128 stands for zero in the data rows.
Some points:
[170 122  57  75 157 166 125 156 137 172 102 105 210  94 157 130 100 169
 166 150 158   0 148 137 165  93 138 133  98  74 116  94]
[ 89 122 185 142 146 131  99 129 109 113  99  87  97 136 195 164  89 149
 187  86 122 119 110 125 109 131 115 154 181 157 115 154]
[ 96 101 150 139  98 134 129  86  91 143 148 138 114 140 157  76 111 126
 132 166  92 116 129 117 105 114 133 109  99  86 111 132]
[ 94 119 181  70  57 161 135  91  61 131 145 144 129 177 126  39  76  93
  97 172  76 132 133 175 130  65 149 109 102 107 108 123]
[138 123 161 122 124 110 127 137 146 135 134 133 163  84 132 157 140 127
 197 119 139 115 156 137 106 115 116 130 127 127 130 124]
[145 146 118 137 100  52 151 115 108 147 120 150 127  90 141 101 188 129
  63 137 140 132 155 114 145 141 140 159 105  50 116 118]
[203 187 137 228  33 154  32 127 243  81 197 138  71 199 125 140 100  70
 147 132 163  90 181 113 147  71 161 152 170  57 164 154]
[109 107  98 136 168 145 105 115 111 147 126 125  94 125 113 119 123 111
 125 122 133 126  97 141 125 115 149 112 131 101 125 113]
[155 118 144 143 143 105 188 159 101  71 112  90 193 166 157 102 178 105
 138 188 115 154  49 136 175  86 138 125 159 130 182 175]
[115 156 149 151 148 176 120 157 142 134  98 119 136  99  81 142 115 103
  98 194 153 108  91 113 137 157 141 114 117 141 119 116]
[148 136 164 192 193 183 246 160 206 195 168 215 151 145 220 117  97 145
  21  44 143 174 153 181 143  91 173  71 154  91  32 150]
[146 117 141 167  80 173 142 154 172 147 128 100 107  72 182  54 139 110
 107 137 115 112  97 112 118 183 113  63 120 220 112 116]
[108 160 136 106 149 112 117  81 127 117  99 136 162 118 122 183 127 127
 112 118 101 162 109 139  99 134 163 133 154 134 134 120]
[181 191 155  97 161 128 140 140 144 105 115 159 188 215  93 124 106 129
 158 168 110 131 110  84 143  92 143 115 154 133 131 131]
[156  98  64 142 149 152 112 154  58 104  64 175 102 155 132  91  56 159
 165 108 135 182 145 114  85 173 147 145 145 165 132 151]
[107 100 155 167 131 104 125 110 148 120 138 113 119 158 104 127 141 182
 129 149 112 170  98 152 115  96  70 138 121 133 107 137]
[129  95 105 122 119 119 122 111 140  86 116 144 116 117 143  92  78 126
 154 124 144 147 127  98  91 140  77 123 119 141  93 155]
[134 162 148 140 130 120 123 137 120 125 126 132 122 132 119 115 131 190
 107 130 127 144 145 130 146 131 121 126 133 144 159 130]
[148 105 180 104 130 135  84 154 189 131  94 124 130 125  94 144 156  94
  87 190  56  97 194 133 174 191 117 152 126 180  50 120]
[132 125 114 133 125 124 138 189 180 116 150 156 178 109 106 151 113 137
 175 129 123 108 140 106 109 108  98 102 128  78 132 144]
[131  59  91 113 166 167 121 124 145 120 139 117 101 130  94 127 148 129
 122 121 167 110 131 141 140  86 136 104 106 138 111 134]
[115 132 135 108 143 116 119 113 142 126 117 118 109 133 107 121  92 112
 118 107 132 128 109 136 116 104  70 114 137 117 116 129]
[ 38 173  72 151 156 194  87 135  67  76 190 186 198 213 212 165 195  50
 119 175 201 153 219 144 127 143  14 162 118 167  91   8]
[156 150 126 123  93  98 152 148 126 110 141  82 199 105 120 140 140  90
 150 132 108 146 127 112 111 122 140  83 114 109 123 123]
[128 153 126 137  63  76 178 172 107  64  52 197  60 148 155 171 128 146
 106 136 159 107 140 170 119 153 150 125  65 130 115 139]
[122 139 188  63  55 135 114 133 113 135 138 135 160 104 148  98  86 110
 166 126 103 115 161 173  98  92 117 104  89 133 125 119]
[125 122 125 146 127 106 126 129 119 132 133 127 124 134 118 130 159 198
 118 131 132 148 140 136 124 124 125 128 123 116 143 120]
[131 124 131 158 101  80  93 123  91 154 150  70  97 139 138 124 175 134
 130 142 142 133 115 160 143 135 162  72  87  94 127 110]
[147 142 168 122 133 124 117 115 154 147 126 144 139  91 149 168 121 140
 178 115 143 168 145 150 103 114 135 126 120 166 120 119]
[137 167 103 117 118 105 131 146 124 134 131 116 130 120 117 115 156 215
  96 119 131 158 156 149 133 133 116 125 114 123 154 125]
[149 102 142 134 124 133 103 116 147 114 142 133 149  89 135 144 113 138
 184 118 122 112 128 134 103 119 127 108 116 139 118  83]
[165 126 104 151 117 118 136 129 100 112 106 164 155  91 134 118 119 114
 150  99 122 150 134 101  99 144 110 110 128 152 128 108]
[114 124 132 147 125 105 124 159 138 115 118 116 111 106 110 138 173 168
  93  87 100 118 153 110 145  92 133 162 114 111 147 106]
[128 123 138 143 147 106 124 140 115 147 131 130 118 134 126 125 152 189
 139 152 133 144 135 131 119 107 131 134 121 111 139 123]
[141 128 136 106 119 120 121 113 146 119 126 128 165 102 129 156 122 121
 155 129 134 130 135 130 112 117 131 118 116 136 124 116]
[125 172 167 139 121 144 141 149 132 131 102 121 130 102 125  94 130 127
 109 161 143 136 120 116 149 156 135 125 147 152 146 125]
[157 173 110 103 138  88 135 148 164 140 165 146  65 120 178  97 130  79
 166 144 131 170 113 114 152 179 127 158 112 125 168 119]
[176 166 137 180  99 121  95 162  64 113  83   0 108 231 133 132 124 118
 108  26 129 103 133 125  86 162 107  87 155  95  83  76]
[ 90  61 163  76  75 101  92 137 148 226 127 130 142 198 104 134 116 125
  76 103 219 132  88  87 140 137 181 232  41 145 197  87]
[ 57 183 127 187 130 156 117   0 131 106 129 107 140 109 169  69  62 227
 165 140 151 115 168  53 195 166 168 154  60 135  95 182]
[162 127 135 156 121 129 126 114 117 113 120 148 161  94 131 163 123 112
 147 112 114 125 131 210 103  95 141 151 119 160 143 127]
[167  89  18 194 109 141  82 203  81 175  73  69 159  96 139  80  91 105
 129 181 126 217 153 117 155  98 109 207 122 120  74 192]
[137 139 129 119 118 119 115 114 123 137 121 123 134  93 122 138 115 103
 141 107 134 125 130 149 125 110 136 109 122 127 130 125]
[187 115  99 133 128 132 111 140 130 100  80 178 171 129 244 145  87 132
  91  88  60  33  63 119 168 159  71 165  81 103 217 135]
[141 129 161 129 109 113 126 151 141 142 126 132 154  89 129 168 141 129
 204 103 114 118 148 125 101 119 109 119 102 137 133 124]
[119  59 118  99 143 128 160 141 135  71 168 111 129 142 119  96 206 118
 167 120 197 112 164 130 180 148 144  72 139 148 120 199]
[143 164 110  38 111 152 170 171  71 145 241  75  59  71 163 180 102 136
 127 101 177  95  70  88 177 104 139 208 170 182  37 136]
[ 93  70 107 171 108  94 145 111  94 137 101 155  68 109 143 155 150  92
 142 161 182 133 120 170 126 103 143 132 147  83 102 124]
[111 139 124 126 157 119 112 121 114 117 136 132  75 130 136 125  98  95
 152 121 151 117 114 129 131 129 160 119 141  84 145 123]
[105 111 102 115 179 140 121 123 113  95 163 102 108 128 180 136  96  97
  91 136  37 128 136 255 134  99 171 181 159 151 180 145]
[ 49 147 120 105 132 163 141 184 160 111 200  48 122  85 124 132  98 150
 110 191  77 138 152 183 108 232 141 108 126  63 181  94]
[112 116 190 180 154 187 130 129 131 135  94 128 116 106  95 144 109 126
 110 177 150 101 106 135 123 155 119 157 175 156 150 127]
[ 92 141 111 125 127  70 129  94 197 131 125 118 124 129 119 147  91 112
  91 108 104 127  62 158 153 140   0 170 111 109 116 185]
[123 141 162 127 114 131 134 149 143 116 131 129 107 124 132 107 126 156
 115 155 149 127 120 112 125 151 109 111 132 148 159 126]
[158  69 130  66 192 142  90 125 149 119 123 156  82  71 140  92 131 100
  67 107 108 165 173  25  38 141 114 120 180  63 150  93]
[167 127 108  63 134  98  82 141 143 116  84 141 101 153 106 130 119 111
 141 122  73 131 191 156 160 171 161 137 120 147  55 160]
[129 149 137 104 136 119 134 135 119 120 136 123 125 113 137 126 115  92
 134 102 131 143 145 124 117 124 146 117 116 123 137 130]
[137  96 150 154 147 114 137 125 128 144 136 130 118 148 137 117 163 180
 140 140 131 129 134 110 113 110 103 131 125 127 131 110]
[ 91 142 113  89 128  86 163 112 160  97 134 121  92 165  90  93 106 111
 119 121 127 144 104 136 112 132  48 120 138 123 100 160]
[115 141 133  71 165 134 136 139 131 106 115 146 103 157 130 105  91 131
 148 123 145 122 111 115 123 118 126 112 140 113 138 107]
[152 171  96 129 161 100 142 125 147 135 143 155  94 135 144 109 154  98
 174 179 109 203  86 112 149 161 173 148 127 135 148 113]
[136 132 139 120 148 115 100 134 121 130 122 141 117 107 122 134 113 104
 145 107 159 129 126 128 145  99 113  97 140 127 153 129]
[ 92 113 150 128 151 112 130 179 135 181 138  85 137 137 186  95 155 113
 148 172 100 128 153 103 128  78 119 158 134 111 138 144]
[ 64 130  64 134 116 103 198 152 176 102  92 113 116 153 179 169 168 124
 142 114 134 106  72 123 124 137 166 100 101 141  78 135]
[125 149  92 141 117 103 111 133 140 150 127 114 114 103 104 141 161 210
  91 115 129 152 161 150 135 101 117 138 130 137 146 127]
[ 64  93 125 154  98  84  17 176 112  83 155 191 179 105 102  77 151 187
  95  77 111 143  99 127 252 129 136  65 209 152 141 101]
[109 156 150 183 129 144 153 126 125 131  98 140 120 105  90 129 116 103
 113 188 136  86 107 101 132 154 132 116 123 137 122 129]
[115 162  93  80  64 255 139  91 146 137  80 145 103 148 131 123 217 131
 176  93  93 159  81 118 137 113 119 132 146  84 131 124]
[111 153 171 159 144  86 176 112  62 211 133 160 162 163 104 165  93 119
 177 117  96  91 155  93 172 185 115 131 180  69  84 118]
[106 166  81  92  72 255 118  77 143 175  82 136 110 130 119 135 219 134
 158  84  89 167  99 137 142 121 129 142 158  88 133 133]
[130 127 112  95 154 101 101 122 138 127 118 141  87 145 117 134 128 111
 135 102 103 102 151 143 154 174 143 128 137  99 103 127]
[115 129 170 166 129 162 128 146 128 139  95 126  98 100 119 138 115 117
 118 176 150 103 112 136 123 153 123 131 132 156 140 119]
[ 64 114  43 122 106  91 222 104 135 196  77 103  72 156 139 164 113 105
 128 141  82  88 239  80 139  80 124  98 217 205 229 114]
[128 118 149 142 134 193 116 160  11 143 205 184 106 119  81 180 204 110
 129 109  95 110 138 101 102 161  83 116  75  98 168 255]
[124 133 142 112 125  99 122 105 171 120 138 112 139 108 104 144 106 112
 126 128 134 148 115 149 108  96  48 131 117 130 105 148]
[198 118  92  94  98 113  94  40 113 209 147 111 181 132 174 133 128 118
  90 168 214 106 132 171  96 161 106  42 181 164 164 185]
[153 163 138 153 137 109 143 120 141 150 139 110 170  97  98 176 135 130
 179 130 119 162 113 135  84 139 128 124 116 110 110  87]
[143 139 123 135  65 103 160  77 104 139 110 156 168  82 115 124 136  65
 118  90 120 153 110 104 156 126 118 107  96 164 141  79]
[145 119 145 131 153 134 117 135 133 148 136 119 112 140 135 118 150 171
 159 165 133 159 118 134 141  77 136 130 101 146 130 113]
[115 180 145 148 143 139 125 124 124 127 137 115 134 128  97 126 143 154
  80 122 135  88 133 137 101 144 153 149 118 179 160 123]
[125 148 169 131 122 112 148 139 111 115 121 138 123 110 127 121 147 132
  94 140 122 131 136 113 137 155 150 160 114 117 145 113]
[200 137 112 113  63 134 147 124 116 138 177 152 106 160 107 185 116 194
  72 180 117 134 135  74  96  82 115 172 180 161 100 139]
[137 138 114  91 159 132 121 129 116  93 121 152 109 141 124 124  91 127
 131 123 133 132 121 116 114 129 137 114 132 116 135 108]
[144 124 119 152 143 131  97  98 124 105 115 149 122  97 104 181 109 110
 133 108 134 141 131 178 126  79 148 125 104 157 141 115]
[108 105 104 130 175 143 121 110 111 134 118 113 147 140 107 145 148 130
 121 145 116 140  87 126 121 119 163 131 137 104 101 120]
[132 139 155 102 161 138 134 100 133 102 139  73 153 127 124 155 125  79
  93  67 129 174 162  87 153 109 144 126  74 170 152 144]
[118 144 175 157 146 168 115 156 118 151  90 126 108  67 108 126 115  95
  80 167 147 116 119 120 110 148 128 124 143 116 123 120]
[143 147 105 143 143 121 143 144 123 134 177 160 120 121  97  66 131 111
 177  80 138  83 120 159  83 142 163 166 118 165 156 104]
[135 154 101 115 178 111 110  91 112 132 119 129 101 115 120 122 123  92
 103 125 154 142  81 106 184 109 131  98 140 125 129 111]
[130 129 128 112 121 186 166 173 143  78  72 127 134 129  45 130 123 122
  83 152 186  78 164 148 139 148 131 100 105 164 120 156]
These points spread out most along one direction. For each point below, how far along it does it lie, from 0 to 99? The average is 50, and the first point in the table lies past the average. One standard deviation of the points above along it is 16.
[133  83 162 140 136 129 136 139 128 141 137 122  99 141 169 100 162 173
 157 130 140 119 125 123 115 114 108 121 113 129 145 117] 50
[140  81 181 110  89 121 185  71 152  49  96 102 209  83 119  82 150 119
 145  88 208 135 170 166 115 167 141 253 233  63 137 146] 56
[145 141 121  77 175 118 128 133 125 106 123 133 101 160 116 111 111 120
 141 123 132 124 129 116 146 135 134 115 129 116 125 130] 55
[ 88 132  60 158 145 121 139  60 157  94 170 110 173  96 107 174  81 128
 132 144  99 110 160  97 107 127 150  99  86  97 136 159] 58
[158  59 100 131  56 127 147 109  89  41 212 127 126 106 135 168 120 178
  79 167  68 108  82  75  97 122 172 129 157 138  79  66] 48
[149 157 133  99 129 113 143 135  85 132 111 131 118 132 125  95 137 189
  98 149 162 142 140 162 116  84 106 109  90  86 125 133] 50
[ 69 194  78 149 159  78  86 128 147 156 146 150 166 156  92  18 199 106
 109  94 105  36  87 114   0  88 174 185 140 183  84 178] 51
[ 62  55 108 126  60 135 124 214 182 181 143 152 198 198 110 173  57 111
 130  89 150 204 106 107  92 170 187 115 109 120 141 170] 54
[189  75  86 173 145 153 211 111 121 161 192 135 110 159  11  66  84 118
 169  87 110 125 122 182 178 168  85 158 113 140 155  52] 52
[136 137 154 121 172 146 141 105 113 114 134  76 138 150 128 142 109  95
 106  69 117 171 157  85 135 122 140 109  85 159 158 143] 56
[143  56 147 178 172 152 147  91 125 121 130 101 134 150 152 136 163  97
 107 110 107 110 100  75 144 109 130 147  87 118 138 128] 50
[119 152 153 121 133 128 135 161 124 105 128 120 132 141 141 117 138 197
 107 116 129 129 149 122 128 133 121 132 121 141 166 132] 38
[163  64 168 109 135 104  97  91 154 157 126 127 111 170 138 137 200 134
 146 145  61 123 163 151 163 165 144 134 116 160  61 148] 51
[ 87  72 139 118 138 116 115 112 147 112  87 132 101 147 120 143 151 140
 126 157 130 127 113 109 122  74 127 104 125 102 108  82] 50
[ 83 144 151 116 104 105  98 161  86 157 142 162 152  87 114 152  91 109
 146  84 135 107 105 118 180 103 128 114 205 149 114 139] 57
[172 120 105  96 162 126  95  79 133 161 139 135 146 203 155 167 126 153
 120 152 153 120  63 176  98 228 146 104 179 129 137 138] 54
